Look-ups in named tables: a row name and a column name give one cell, copied from the table.

saduf:
	bavabi	nikap	zani	fev	ravavab	sigolek	ludito	rezusop	galabuv
keseger	-34797	-3489	32843	-50431	-7388	-30804	-52584	37240	-24213
fet	60516	-57542	38269	-33481	-50512	56943	32569	-50125	53581
defar	-33155	52362	-66055	53390	29820	-45510	32563	-45067	-39017
kagim	-41139	53033	-63344	53704	31719	-52385	28128	-35576	-41807
lobeteg	65721	-52202	30945	-29667	-48581	61662	46383	-62848	58283
bir	-32943	48429	-66408	53812	32833	-47523	33848	-46388	-38512
fir	-49588	5840	15109	-30687	-583	-40373	-40469	28021	-40115
vuli	78136	-45699	18289	-12233	-66349	65568	93239	-97837	66432
luz	-43207	4342	19420	-35896	-17	-37614	-42778	36730	-30812
pumipaf	-31930	51900	-65644	52575	30923	-48135	34490	-40387	-36512
zuv	-46400	54100	-53514	44578	34197	-58857	19361	-20805	-50892

luz, galabuv -> -30812
luz, fev -> -35896
fet, ravavab -> -50512
vuli, fev -> -12233
pumipaf, rezusop -> -40387
lobeteg, nikap -> -52202
kagim, ravavab -> 31719
bir, bavabi -> -32943
pumipaf, bavabi -> -31930
vuli, galabuv -> 66432
pumipaf, nikap -> 51900
luz, zani -> 19420
luz, ravavab -> -17
kagim, ludito -> 28128
luz, nikap -> 4342
fir, ravavab -> -583
zuv, galabuv -> -50892
defar, fev -> 53390
Which row has the largest galabuv? vuli

dadorid:
|  | vud | fidove | tabavak |
|---|---|---|---|
| napeta | 0.61 | -2.26 | -5.17 |
| papadu | -0.26 | 2.29 | 3.91 |
| bimoveg | 9.94 | 7.83 | 6.64 |
| pese | 0.84 | -1.62 | -4.12 |

napeta, tabavak => -5.17
napeta, fidove => -2.26
papadu, tabavak => 3.91
papadu, fidove => 2.29
bimoveg, tabavak => 6.64
pese, tabavak => -4.12
bimoveg, vud => 9.94
papadu, vud => -0.26
pese, fidove => -1.62
bimoveg, fidove => 7.83
napeta, vud => 0.61
pese, vud => 0.84

nafolug.tsv
	bezivug	misufif	mizi
bibef	76	66	7
ratad	63	65	12
fove	74	63	10
sizo	76	65	7
bim	68	63	11
rap	68	66	16
fizumi	72	65	9
dev	73	65	12
zul	70	67	10
tagin	64	61	13
fil	64	65	12
galikuv	64	63	15
mig	76	65	7

What is the bezivug of zul in nafolug? 70
What is the mizi of mig in nafolug? 7
What is the misufif of zul in nafolug? 67
What is the bezivug of ratad in nafolug? 63
What is the bezivug of bibef in nafolug? 76
What is the misufif of tagin in nafolug? 61
What is the misufif of fove in nafolug? 63
What is the misufif of dev in nafolug? 65
What is the misufif of sizo in nafolug? 65
What is the mizi of tagin in nafolug? 13
What is the mizi of sizo in nafolug? 7
What is the misufif of rap in nafolug? 66

nekuvaf.tsv
	zan	bis	mivif	nol	nuvamo
fabu	86	193	62	112	150
talunag	83	187	71	105	147
kamu	196	105	140	183	64
ded	120	78	188	93	155
dusedif	199	104	145	178	64
tup	88	197	57	117	140
rakifib	129	124	127	127	123
ved	202	96	149	168	75
dop	200	105	150	173	66
fidamo	112	102	158	87	158
mez	89	205	50	118	140
sor	206	107	137	180	57
rifas	125	63	207	99	150
kegetal	103	120	143	85	173

zan of ded is 120
bis of mez is 205
mivif of rifas is 207
bis of fidamo is 102
nuvamo of sor is 57
zan of mez is 89
zan of tup is 88
zan of kamu is 196
zan of rifas is 125
nuvamo of fidamo is 158
mivif of fabu is 62
bis of rakifib is 124
bis of sor is 107
bis of kamu is 105
zan of talunag is 83

